In the data rows, the value 128 means zero.
Each row of this table is followed by its label. One hidden rule gives the labels. It looks at one to three of the table's principal directions, none of them among the few with the most spread.
[187  83 131 148  59 223  82 145 141 134 182 181 154 109 144 168 126  70 105 175 175  55 182  81  29  75  96  74 106 107  28  70] 3
[ 93 149 135 113 144 114 159 154  81 109 106 115 113 146  67 114  98 119 133 140 117 141 128 182 154 125 151 149  86 142 147 129] 2
[ 67 159 120  90 162 132 116 192  71 124 126 147 133 162  79 117  94 131 105 141 169 137 142 182 150 179 147 126  70 122 111 115] 4
[107 136  89 159 128 101 137 155  88 151 122 106 143 131 122 133 110 118 139  87 124 111 117 172 140 129 122 134 115 144 146 142] 4
[177 110 146 133 103 144 133  74 171 113 130 114  95  90 159 150 150 137 142 156  91 142 145  83 103  79 127 130 167 130 112 117] 3
[130  89 116 122 149 147 120 101 156 143 150 113 174 113 157 118 137  99 127 108 115 167  99  80 136 127 116  83 124 116 139 125] 0
[134 130  93 158 103 140 172 158 109 146 139 140 129 121 144 139 107 152 141 144 112 109 134 147 117 141 134 128 148 148 116 114] 3
[155  80  71 207 104 110 153  98 163 177 134 112 201 122 181 131 147  94 158  67 102 108  75 109 115  97  99 122 153 152 176 167] 4
[ 73 155 151  70 176  97 117 149 124  76 109 133 129 155  75 127 121 148 111 156 134 187 114 153 176 150 142 131  98 118 152 103] 1
[137 109 119 142 131 108  57  59 179 134 122 120 145 121 155 146 190  77 136 106 142 119 119  97  99  75  94 135 144 120 139 124] 3
[121 139 124 122 130 139 159 138 108 133 125 134 111 130 122 118 112 146 132 148 118 134 138 145 133 145 149 141 126 139 121 128] 0
[113 138 135 112 143 133 128 161 128 114 124 136 128 141 116 133 114 155 113 138 149 144 142 136 136 157 144 128 113 121 117 140] 3
[140 148 125 125 116 156 132 134  99 157 136 141  79 116 150 119 121 154 127 142 138  98 169 133 109 159 145 141 148 129  83 128] 0
[113 132 147  77 141 164 112 123 117 107 129 153 116 136  97 129 121 113 113 190 141 154 155 131 115 117 147 129  82 122  89  96] 2
[123 156 146 100 133  89 119  98 146  90 109 129  90 123 125 145 151 167 134 160 104 155 124 132 146 115 129 155 161 132 141 100] 1
[ 72 165 144  85 181  88 148 129  94 106  90 102  98 150  74 100 115 142 132 129 113 181 117 177 185 150 162 164  98 136 170 145] 0
[131 106 116  97 141 135  91  55 165 135 135 144 153 119 161 133 167 103 131 157 114 169 106  89 118  95 116 124 125 129 122 100] 0
[156  75  98 170 121 140 139  74 175 166 141 118 183 116 176 117 156  82 150  96 105 131  88  80 111  98 108 111 147 137 159 148] 2
[175 101 134 128  97 193  94  98 150 147 163 150 117  97 170 142 146 104 120 158 143 100 167  73  68 105 115  98 142 112  60  97] 3
[130 114 136 134 125 167 119 161  93 142 152 113 130 117 113 116 102  88 117 104 148 101 150 123 116 135 122  86 100 109 101 124] 0
[127 131 156  98 138 144  91 147 126 119 149 138 126 127 127 121 126 130 101 121 157 123 136 103 134 158 116  91 124  96 105 110] 0
[152 156 143 141  97  98 133 118 137 120 110 148  90 134 138 136 145 171 134 138 127  90 134 141 120 127 126 174 170 138 131 136] 4
[149 137  99 197  86 120 139 166 106 161 127 125 119 127 145 142 119 135 139  86 149  49 150 158  98 133 118 147 153 141 119 161] 4
[108  99 127  94 161  88  73  45 187  93 109 115 182 134 120 149 178  76 133 138 107 203  77 103 141  50 105 130  95 129 171 111] 4
[ 80 158 128 101 154  80 173 149 103  87  95 121 127 154  73 127 102 160 135 154  96 181 100 186 182 132 153 160 101 152 174 123] 4
[146 129 132 164 111 137 159 148  98 149 125  99 100 117 123 114 105 122 139  93 122  92 148 143 122 131 138 134 133 133 127 165] 0
[221  90 118 209  36 189  98 122 146 180 170 157 130  97 193 151 146  88 130 106 163   1 171  79  27  88  85 105 171 118  59 129] 4
[112 185 174  68 140  98 114 142 106  76 106 129  53 128  98 141 119 199 111 168 125 154 157 154 159 148 150 157 133 119 109 110] 4
[ 76 153 145  62 187 118 142 128 103 108 111 115 107 140  92 101 112 150 120 153 113 203 120 149 182 165 164 136  95 127 144 125] 0
[138 120 157  83 138 110  54  18 186  92 103 131 114 121 127 152 196  88 132 174 119 169 127  96 104  37 115 162 117 125 126 104] 3
[125 122 120 162 130 120 120 150 122 144 126 103 139 130 127 124 125 109 129  74 148 101 131 135 125 136 119 121 126 122 141 161] 3
[ 85 146 129 118 157  94 165 172  96 104 112 105 137 146  81 116  94 143 129 112 112 160 103 171 181 152 142 127 105 135 173 134] 1
[101 118 119 114 165  85 155  83 147 116 102 100 158 138 115 114 139 117 148 121  80 200  72 135 174 104 136 147 113 149 196 144] 0
[126 137 103 170 124 122 126 144  98 167 127 101 111 119 141 121 125 116 140  76 140  84 145 149 120 144 125 135 143 131 128 156] 3
[147 163 142 135 104  73  95 101 136 119 108 134  86 127 144 144 162 162 132 115 129  89 127 139 127 115 108 173 175 131 137 132] 4
[135 101 102 170 121 110 106 109 152 151 135 115 172 125 151 131 153  84 139  78 132 103  98 112 117 104  93 112 142 127 158 135] 1
[146 124 152 118 112 201 110 199 106 133 167 151 115 119 129 131  92 139  91 138 183  89 187 106  96 175 134  76 112  93  48 118] 3
[232 109 127 196  42 180  91  80 168 190 157 162  87  90 224 143 176 124 136 118 159   7 182  64  26 104  98 141 211 120  54 144] 0
[108 148 172  35 149 154 148 180 124  63 140 172 123 141  96 137  85 208  86 218 126 205 136 122 166 177 161 101  95 112  92  82] 4
[ 68 163 163  46 179 138 124 184  90  77 120 140 108 152  59 120  89 158  95 178 151 188 151 161 170 176 166 118  67 110 108 102] 3
[162 103 107 193  85 135 116 135 140 161 149 140 159 126 156 133 142  91 135  85 150  49 120 112  88 113  89 111 156 125 129 132] 2
[141 129 129 141 121 135 127 136 127 149 136 132 125 127 149 116 129 139 125 105 141 104 131 117 125 155 125 124 145 121 122 147] 0
[ 87 126 134  68 173 108 113 109 151  92 118 141 167 150 106 128 137 130 115 162 119 208  89 123 167 128 133 122  93 125 155 104] 4
[ 85 157 181  46 169 111  93 163 121  69 124 150 127 158  74 120 116 156  87 154 157 173 120 134 175 167 134 111  89  97 130 100] 4
[148 118 121 144 117 137 167 113 140 138 125 120 122 116 148 126 124 145 143 135 100 138 127 119 125 122 141 139 145 143 133 147] 3
[ 80 173 168  87 181 105 177 194  88  91 105  94  81 144  73  97  80 193 115 117 124 178 135 166 202 208 174 132 117 117 157 158] 1
[133 153 156 112 123 106  99 100 123 103 104 116  76 123 108 143 145 131 130 142 127 123 154 143 120  91 132 165 127 128 118 128] 3
[124 160 152  82 126 131 123 150 111 106 134 163  97 134 122 129 117 179 108 172 136 132 142 135 141 164 138 131 134 119  99  96] 4
[177  59 114 138  94 167  85  56 201 140 159 173 209 121 176 148 174  60 127 155 130 123  97  52  70  54  85  95 122 124 111  93] 4
[210  75 125 151  54 232 100 115 168 151 183 193 151 100 185 161 140  97 114 188 158  67 176  55  24  85 104  85 138 115  27  82] 1
[ 84 136 126  78 160  92 112  98 134  92 112 141 154 150  93 132 143 113 128 166 109 188  87 146 160 102 124 139  96 137 162  84] 2
[100 132 125 111 154 130 116 130 118 132 121 129 136 143 110 117 128 112 123 128 145 143 129 141 136 139 138 133  99 126 131 135] 0
[118 128 143  97 137 160 116 164 120 118 144 154 140 141 112 124 109 134 102 151 159 134 142 121 126 159 136 103  98 110  97 114] 4
[110 130 122 119 146 136 146 164 111 129 129 120 139 134 119 123 100 146 119 121 132 152 130 140 147 159 146 116 104 128 126 146] 4
[ 92 154 140  69 159 111 101 119 118 104 111 147 120 149 101 128 132 142 113 167 138 169 128 149 149 135 144 150  92 127 122 112] 4
[ 55 162 151  58 198  88 123 135 112  80  93 115 117 159  60 112 120 139 117 151 128 207 113 169 189 150 158 149  81 126 166 122] 1
[145 111 120 161 112 146  76 106 129 161 137 122 131 121 140 129 154  62 130  92 164  70 150 115  81  97 104 124 123 117 106 138] 0
[ 96 162 117 130 143 109 152 169  85 124 113 109  95 132 100 127 103 153 134 122 126 129 146 179 150 156 149 146 126 137 134 132] 3
[113 126 129 124 141 153 106 158 114 135 132 130 136 139 112 126 116 109 112 120 169 118 154 136 115 144 136 117  92 115 103 143] 3
[117 135 138 116 139 134 113 121 124 129 118 138 121 143 110 117 135 112 124 136 150 122 139 137 121 129 137 145 109 125 123 136] 2
[117 129 112 119 138  61 131  49 165 109  93 126 148 138 131 138 170 125 156 147  78 177  71 139 151  70 119 178 138 160 190 121] 4
[119 163 146 110 127 179 165 243  67 133 152 152  87 134 114 111  60 201  94 141 169 101 184 151 138 236 165 102 122 108  67 134] 4
[101 149 127 135 131 108 155 158  77 125 112 115 116 145  79 111 101 114 136 116 121 112 123 182 149 129 136 146 102 141 152 132] 2
[166 148 181 104 116 111 110  87 142 107 119 111  62 102 145 127 147 166 125 127 108 129 143  99 136 117 127 144 168 114 119 137] 0
[139 110 126 146 124 138 125 134 146 128 143 118 141 115 141 135 131 117 129 112 128 122 125 104 122 126 113  98 146 118 130 118] 1
[ 65 126  68 163 181  63 167 133 128 153  99  88 185 156 121 105 130 115 157  62 107 168  61 170 185 155 132 146 126 155 226 172] 3
[129 133 109 174 113 164 188 227  84 155 145 120 123 127 125 120  68 161 124 101 148  86 162 155 125 194 150 105 131 129 105 159] 3
[170 124 142 122  94 126  95  81 163 115 133 146 111 107 162 158 160 140 128 156 117 118 135  95  98  84 108 135 159 126 102 103] 4
[139  94 112 136 121 127  78  74 178 133 135 149 181 133 149 144 174  73 131 132 140 124 103  94  95  75  94 121 124 126 134 108] 1
[151  94 116 168 132  91  96  57 200 147 122 104 168 121 177 126 188  94 146  65 121 125  81  78 124  96  91 128 173 123 183 162] 1
[137 126 123 150 115  87  67  87 150 136 121 130 144 133 142 139 174  89 132  90 145  89 107 122 112  89  86 143 144 123 150 127] 4
[208  98 112 209  60 135 104  89 182 171 150 139 135  99 212 149 175 118 144  84 137  38 131  72  64  97  81 124 211 126 114 144] 1
[137 150 116 166 114 131 187 159  86 157 125 101  76 112 137 111  99 162 148 104 109  94 152 157 135 164 150 145 165 143 128 156] 2
Here are more rows. What is the label of each one?
[154 137 136 150 107 130 184 129 122 135 120 122  93 119 137 116 115 164 144 133  99 115 134 133 130 137 146 152 161 144 134 151] >> 2
[124 137 143  94 132 117 116  93 136 108 123 143 115 129 121 128 145 129 129 164 111 148 117 123 135 109 125 139 132 130 131  94] >> 2
[116 108 153  62 155 184 111 146 138 108 157 159 160 134 117 119 110 125  92 174 149 180 133  89 134 156 139  75  80 100  89  96] >> 0
[133  91 102 133 132 170 118 108 161 145 156 141 165 115 159 133 144  94 131 146 130 140 125  86 102 120 116  90 135 122 111  96] >> 1
[159 158 131 194  93 144 145 202  90 170 143 110  61 109 157 118 104 174 126  64 167  23 188 140 106 201 131 125 195 113  94 170] >> 1
[129 100 118 134 140 106  99  68 179 136 124 132 177 137 148 121 174  87 138 109 125 142  80  95 128  98 101 128 137 128 170 131] >> 2
[103 151 135 122 147  99 123 128  93 126 101  99 102 138  93 116 121 116 132 105 129 130 134 169 148 122 140 158 101 134 146 154] >> 0
[171 132 141 136  93 126  92  59 157 134 113 150  91 120 155 144 175 122 138 155 133  92 151 112  79  74 120 178 152 137 102 134] >> 0
[136 131 131 129 107  87 101  87 142 104 107 135 135 135 115 154 154 110 136 142 115 122 109 143 118  60 107 161 118 142 145 115] >> 4
[104 136 138 120 149 108 124 123 110 117 109 104 122 138  91 117 125 103 132 113 126 140 122 153 146 114 133 140 101 130 152 139] >> 0
[144  90 105 185 122 132  98 118 148 164 144  96 166 113 157 127 148  68 137  51 146  89 118  97 105 111  93  93 142 115 143 152] >> 3
[193  67  89 219  80 131  92  59 193 185 151 118 180 100 212 142 188  59 154  59 128  59 101  63  67  67  67 108 187 128 143 146] >> 1
[117  98 104 136 145 178 172 187 120 149 167 123 172 119 143 112  86 132 119 114 127 150 120 105 142 187 136  59 123 117 121 121] >> 1
[104 131 148  96 148 168 111 208 107 116 157 152 145 145 103 118  93 137  88 130 183 124 149 122 137 196 132  73  97  92  92 110] >> 1
[ 77 147 134  98 174  80 130 138 126  94  99 110 138 152  86 124 123 141 125 123 121 184 100 160 179 139 141 144 102 131 176 137] >> 3
[113 170 153 112 134 151 160 210  76 115 136 125  64 123 101 117  80 186 112 140 145 111 179 156 146 202 159 116 141 113  93 119] >> 1
[172 132 138 155  79 131 112 104 121 140 129 133  93 111 144 139 141 118 136 125 127  68 151 126  89  88 112 149 149 133 102 129] >> 0
[162  93 120 119 100 165  92  68 171 137 155 172 157 116 167 143 166  90 127 174 127 121 122  75  80  80 100 110 137 125  95  78] >> 2
[ 70 152 133  73 171 131 181 207  87  93 133 134 137 147  81 114  67 181 108 162 116 196 115 162 193 201 163  98  94 125 138 101] >> 1
[142  87  92 176 116 121 140 123 153 153 141 115 197 125 157 132 132  98 139  81 115 123  85 109 125 110 101 101 132 136 161 147] >> 4
[115 130 160  79 151 133  65 109 140 101 128 134 124 133 108 134 147 106 105 145 157 150 142 111 124 114 122 118  97 103 107 110] >> 3
[183  92 157 126  90 232 101 166 122 147 188 154 130 100 153 129 102 104  93 138 173  78 184  65  69 142 117  52 112  88  32 110] >> 0
[107 162 142 111 134  93 152 155 101 100 105 125 105 144  92 128 107 166 126 137 117 141 124 172 162 142 145 156 118 138 147 133] >> 4
[180  79  78 234  68 167 129 137 133 189 160 115 164 101 174 145 131  62 150  70 142  33 144 108  56  88  90  97 153 135 107 144] >> 3
[107 126 118 130 149  84 124 120 123 122 112  91 152 131 117 128 127 115 134  86 108 158  92 143 163 113 120 128 110 133 174 149] >> 4
[141 135 116 134 114 120 151 105 114 136 125 113 101 106 144 133 126 142 146 136  87 133 127 135 131 110 132 142 149 146 128 119] >> 0
[124 122 132 133 135 146  92 155 125 141 144 132 141 134 129 122 128 106 110  98 174  99 143 116 116 153 116 101 117 103 110 134] >> 1
[133 121 127 131 125 142 122 109 124 139 125 126 121 126 124 123 134 101 133 133 131 119 140 128 110 107 132 138 115 132 118 133] >> 0
[ 24 143 139  60 248  61 138 141 156  73  80  92 174 179  64 102 126 151 117 113 127 255  69 155 233 182 165 137  75 123 226 167] >> 3
[127 117 132 113 139 161 115 140 134 127 147 128 131 116 136 131 122 126 115 137 141 142 146 104 121 144 131  94 122 111 101 113] >> 3
[115 164 136 128 124 144 144 209  76 133 135 139  91 138 107 119  87 170 110 124 163  89 169 164 133 195 148 125 126 118  95 134] >> 1
[ 84  95 103 129 172  81 137 122 156 109 120  96 219 146 107 125 130  89 136  87 100 198  48 127 181 110 109  97  96 133 213 132] >> 4
[116 164 118 137 119 138 177 172  64 143 117 125  76 131 105 116  88 158 137 142 124 103 165 186 131 159 163 161 123 148 108 140] >> 0
[152 101 106 157 103 120 119  70 175 123 120 131 148 117 149 161 165  97 151 150 105 129 118 113  91  52 110 146 143 148 136 112] >> 3
A new table starts here. Each row of this table is followed by its label. One hidden rule gives the labels. It looks at one to three of the table's principal directions, none of them among the few with the most spread.
[124 112 102 143 156 167 126 108 152 133 111  66 164 123 119 118 134 161 135 117 104 158 160 144 159 108 153 128 130 168 107  99] 4
[130  51 136 133 189 143 165 137  71 155 176  83 118 165  77 182 118 129 113 153 171 194 168 155 163 110 114 111 118 138 157  88] 3
[111 102  93 183  93 161 105  89 156 143  77 135 138 108 113 136 138 169 174 118  95 151 115  92 170 148 144 129  86 194  95 147] 6
[ 61  66  88 129 122 160 126 124  90 115 126  33 150 130 129 143 172 157 116 116 161 188 177 120 126 123 121  94 143 140 122  71] 6
[137 150 115 109 114 177 110 144 174 125  73 143 148 113 140 117 106 137 155 123 108 101 120 142 143 125 136 113 132 188  77 109] 3
[105 166 160 147  97 169  72 146 255  45  65  99 140  75 179  96 194 104 113 122  92  98  85  84  90 105 204 159 132  59 125 124] 7
[179 138 132  54  99  27 187 139 189 134 159 213  53 231 215  73 130 151 186  85 166  61  92 168 114 129  79 140 172 140 188  68] 4
[148  92 146  98 156  66 182  87  50 119 172 133 139 143  89 130 132 129 117 146 162 169 133 165  99 135  99 145 157 111 156 126] 7
[ 78 108 152 228 112 180  62 101 225  71  74  82 151  40 116 127 228  80  91 123  79 169  89  23  91 112 202 170 107   9 146 176] 5
[124 143 125 102  54 129 129 111 165 146  70 255  70 155 140 104 117 122 181 139 158  75  40 120  93 155  73 131 175 135 140 102] 3
[113 188 146 121  90 142  82 163 206 101  93 156  87 135 188  94 132 105 126 114 110  65  86  88 111 138 145 137 130  92 147 123] 3
[135 107 141 151 197  93 163  69   0 140 191  79 180  87  29 154 125 106  57 164 133 206 175 151 101 123 116 149 146  73 146 185] 3
[ 95 216 139 170 106 235  40 127 214  79   0 130 182  19 116 102 128  90  97 139  71 108  77  77  77 126 168 149 136  99  77 157] 3
[113 167 145 145 140 209  83 171  93 136 105 136 149  87  85 154  71  97 109 157 115 119 140 118 143 141 116 114 108 164  84 153] 3
[ 90  89 134 131 117 172 130 132 146 126 114 139  91 164 120 137 145 133 145 147 178 146  98 121 115 118 101 127 155 119 165  58] 4
[106 100  73 131  59 150 118 134 177 157  61 183  75 170 186 130 147 188 219 105 149  94  83 113 170 157 117 100 120 211 113  96] 4
[129  76 133 165 175 133 163  98  24 152 147 132 152 105  48 173 139 131 126 165 169 192 136 156 124 131  96 143 149 132 135 157] 3
[116 116 172 154 168 189 119 145 110 134 122 163 110 113  61 166 117  65  95 175 164 154  93 111 100 116 102 139 144  72 167 132] 3
[235 190 151  15 169  17 195 166  85 129 171 223 124 172 181  83  77 117 158  99 148  48 124 219 112 147  78 136 176 177 131 161] 3
[152 129 136  72 141 113 153 114 146 122 163 134 116 171 122 109 100 117 118 127 127 125 137 144 128 110 120 120 137 139 153  95] 4
[100 156 159 190 203 206  79 139  72 125 142  64 175  60  49 156 107  69  46 159  98 173 163  92 127 118 148 144 108  78 129 190] 4
[193 120 142 133 183  96 158 133  98 138 190  87 195  79  92 153 123 102  95 132  87 142 194 171 151  90 168 128 109 118  83 191] 3
[123  94 115 179 168  97 147  69  57 147 180  52 163 102  66 155 144 139  77 139 110 202 180 125 138 116 150 139 104  90 142 171] 4
[ 99 145 104 154  40 108  89 137 168 144 116 128 131 105 168 114 122 130 133 100  81  92 138  79 128 148 134 106  88 108  74 134] 3
[145  58 136 120 132 117 180  89 129 152 104 177 104 149  88 142 155 120 147 158 180 162  84 164  98 116  91 138 195  93 160  74] 1
[155  46 112  88 135  94 185  56 139 138 106 145  89 197 114 131 140 178 173 143 156 172  89 162 153 136 136 129 143 165 168  66] 2
[183 180 158 100 158  43 137 209 143 106 186 137 109 157 228 102 135 123 140  78 121  56 146 148 145 137 145 146 109 125 145 175] 3
[126  87 124 146 166 180 125 142 140 129 112 100 148 107 107 149 156 105 122 124 132 161 145 124 142 108 137 118 143 131 123 126] 5
[122 119 129 141  61  99 148  73 155 139  62 255  85 130 128  97 171 130 189 139 171 102  14 120  57 155  69 169 205  87 160 122] 4
[157 158 158  88 160 150 128 172 140 123 116 163 114 146 143 118 100 106 138 139 140  88 107 160 131 128 122 133 156 143 131 113] 1
[141 131 157 112 169 190 134 130  58 134  93 184 140 100  44 156  89  85 118 180 160 147 106 158 113 139  82 130 174 160 121 140] 7
[137 161 110 128 109 101 118 120 180 125  97 122 137 112 189  86 164 145 142 104  98  81 109 138 115 125 166 144 160  91 111 137] 1
[120 112 159 143 170 203 121 136 123 130  94 150 130 110  68 147 121  84 114 166 155 158 100 131 108 117 104 140 167 109 144 107] 4
[172  74 161 106 197 111 191  81  77 144 153 177 105 161  47 153 119 100 118 171 175 182  97 165 115 118  95 150 168 110 196 122] 4
[150  96 117  97 180 106 180 109  59 152 185  82 167 133  86 141 118 126  96 141 148 166 182 190 120  95 114 112 164 116 123 109] 4
[145  95 145 142 198 178 149  76  48 134 125 109 192  76   3 154 109  96  91 175 124 207 154 159 123 116 112 142 162 146 113 148] 6
[106 163 103 169 145 172  84  62 148  98  80  64 189  64  94 105 136 140  93 117  58 170 139  83 129 129 181 146  99 141 110 179] 4
[193  70 174  71 226 102 201 137  87 125 201 140 105 188  82 157 116  92 112 150 181 171 142 182 140  99 106 132 150 134 198 108] 6
[136 177 136 113  79  57 119 119 142 110 139 168  99 142 171  97 118 133 131 108 107  85 105 100 112 159 127 143 101 115 144 161] 7
[160 119 150 120 183 127 146 129  71 152 165 135 152 116  74 150  90  90 101 153 126 145 142 151 131 122 120 127 128 111 121 160] 1
[121  74 112 142  99 125 142  80 114 153 136 131 141 114  73 144 129 113 120 135 114 171 146 109 128 126 110 110 124 124 112 124] 5
[226 209 182  47 187  50 177 165  94 125 183 226 125 156 141  83  66  82 127 116 139  59 120 197  98 134  70 160 177 143 152 168] 4
[ 85  66 106 150  88 118 132  93 161 118 119  70 114 136 143 144 189 161 124 135 141 165 120 108 119 112 168 120 120  68 143  79] 2
[118 163 105 149 119 161  88  92 157 121  79  77 172  84 110 124  94 151 105 129  61 144 140 102 148 133 182 120  70 154  79 147] 2
[121  93  90 132 147 131 137 131 121 131 130  33 169 135 157 128 145 193 150 104 117 156 187 164 175 120 160 112 115 186  86  88] 1
[129 127 104 118 128  85 139 134  92 151 151 111 121 137 149 133 130 130 110 109 133 125 156 132 129 136 120 107 130 110 132 143] 1
[122 149 156 144 131 158 105 155 145 128 129 153 119 117 119 125 119  85 115 137 124 110 113 107 115 125 118 139 136  95 136 136] 4
[111 114 140 160 174 214 108 136  86 150 117 112 162  81  47 165 106  79  90 167 129 166 142 124 127 112 119 118 141 110 108 142] 4
[143 126 140 108 131  95 149 152 107 111 155 109 151 110 133 131 141 106 102 119 140 131 165 152 101 113 112 121 150 108 118 124] 6
[139 112 146 145 124  92 136 126  75 144 169 161 129 115  98 151 115 101 122 139 126 134 129 113 126 146 111 131 101 105 123 181] 7
[121  79 121 118 112 138 144 129 165 123 125 126  99 163 141 141 157 145 154 128 155 141 120 130 142 112 131 115 131 143 147  78] 6
[134 158 134 148 145 152 106 129 130 149 103 153 135 105 114 123 107 105 120 137 108 111 105 119 125 136 131 138 133 108 118 160] 1
[141 113 145 131 170 132 151 115  79 146 160 148 127 134  73 154 105 111 113 156 151 156 123 141 123 120 107 135 127 117 152 143] 1
[102 100  91 160 147 158 135 122  66 166 154  51 199  86  84 153 123 141 104 132 125 173 202 154 133 101 118 101 134 132  68 119] 4
[191 213 125  60  87  30 153 144 141 148 170 255  71 192 198  69  78 130 177  82 120  18 103 142 130 160  74 135 135 184 150 173] 4
[163 101 156  83 159 103 174 149 136 127 160 158  80 189 136 147 123 123 135 145 181 126 107 166 128 107 117 126 141 117 182  86] 1
[ 81  81 143 192 129 239  86 134 158 132  77  95 152  79  71 156 150  96 118 162 119 171 123  98 133 112 142 129 142 101  99  94] 4
[127 122 114 149  81 151 115 138 169 134  82 156 144 102 140 131 130 147 173 121 115 110 116 127 139 133 126 121 117 174  71 119] 6
[137 155 152 148 112 117 107 165 138 138 148 189 106 128 150 133 111 110 152 128 118  79  95 102 137 145 129 139  88 115 122 179] 1
[183 132 148  50 138  38 179 180 114 129 217 156  86 217 194 112  98 145 163 104 154  76 151 179 157 132 108 120 117 169 151 105] 3
[126  36 131 142 197 176 164  91 118 119 113  56 161 125  56 169 155 140 110 158 161 234 146 158 133  91 140 129 142 132 146  67] 6
Here are more rows. What is the label of each one?
[182  89 112  63 145  25 216 105  45 175 195 169 120 194 130 125  97 165 165 124 173 127 144 210 132 138  72 117 157 164 133 105] >> 1
[145 146 123 134 151 146 117 124 151 107 109 104 166 102 131 118 127 143 135 113  95 134 141 130 148 124 159 136 106 174 102 154] >> 6
[119 137 120 129 146 110 113 187  78 129 231  46 160 132 151 149  96 133 102  99 100 126 226 112 178 122 148  93  40 159  91 166] >> 6
[170 179 186  91 141  83 139 131 206  69 130 178 108 126 156  81 155  65  96 117 128  92  76 122  55 105 133 174 172  36 193 139] >> 6
[132  89 150  93 175 142 165 147  19 125 185  78 177 117  60 166  98 112  94 168 165 178 196 190 123 109  96 106 151 150  98  97] >> 7
[168 183 142 102 136  50 138 209  79 146 211 160 128 135 184 130  89 106 125  95 128  59 165 143 132 140 104 114  92 127 107 196] >> 3
[126  87 111 129 135 137 161  59 123 118 122  74 167 118  75 132 143 166 119 150 129 191 152 164 123  97 142 133 146 146 120  81] >> 3
[ 94  32  81 135 129 159 161  86  45 163 124  98 161 137  71 159 133 178 165 142 167 204 160 157 151 137  86  98 145 203  93  79] >> 6
[153 101 134  72 153  89 167 170 139 111 185  78  99 195 188 134 147 162 142 122 160 112 159 182 163 101 161 113 128 142 153  72] >> 2
[159  93 173 116 184 133 165 138 135 113 137 142 113 143 104 142 155  99 122 155 171 149 105 166 110  99 124 154 176  90 177 101] >> 3
[116 165 116 130 128 150 105 109 149 100  98  55 174  98 135 105 123 162 109 130  87 133 153 141 131 118 175 135 121 144  91 111] >> 2
[149 107 121 158 113 129 129 189 159 154 153 167 105 141 164 159 139 132 181  98 133  97 141 115 181 123 121 111  82 182 110 158] >> 5
[132 167 118 171 156 159  93 149  77 163 147  87 198  58  89 142  78 102  90 123  65 129 195 119 156 131 136 114  91 144  53 199] >> 4
[147 157 140 111 156 129 119 149 142 124 162 100 141 124 132 121 105  96  91 119  97 113 160 125 137 109 150 120 112 110 126 146] >> 4
[ 99 134 115 154 139 200  98  66 140 112  57  75 173  79  64 127 118 140  96 157  94 183 124 115 121 123 160 135 127 136 107 113] >> 1
[142  91  97 103 152 130 154 105 114 126 136  87 141 154 119 141 123 171 144 117 128 167 164 149 174 123 142 106 104 213 122 113] >> 6
[192  99 146  81 184  81 185 155  77 121 194 110 149 145 122 152 120 133 132 130 145 139 180 197 160 110 133 119 123 177 119 139] >> 7
[106 141 113 111  51 130  96 172 194 120  94 153  94 167 216  93 122 166 197  90 117  67 113 107 158 163 121 113 107 194  94  79] >> 6
[128 151 115  98 119  80 130 129 131 120 141 105 112 169 188  95 122 169 141 103 120 101 134 138 140 147 142 130 120 141 136 110] >> 1
[144 103 147 127 173 176 148 105 127 132  86 144 158 103  62 135 123 100 117 160 148 168 107 163  98 107 105 142 186 115 128  96] >> 4
[136  87 150 134 183 152 132 151 113 129 158  50 148 120  95 171 120 105  82 152 122 172 174 142 156 100 167 112 103  99 123 111] >> 2
[123 191 139 126 162 108 105 161 102  89 186  70 160 109 161 116 123 127  89 108 106 110 167 115 123 120 164 137  85 111 130 187] >> 3
[143 110 138 124 131 104 153 141  82 149 177 128 131 123  96 162 113 103 101 144 143 140 163 146 125 113 107 109 123 109 122 135] >> 3
[136 107 112 135 143 120 143  96  79 132 150  97 163 108  82 156 113 144 114 136 115 173 165 133 147 125 137 115  89 165 107 158] >> 7
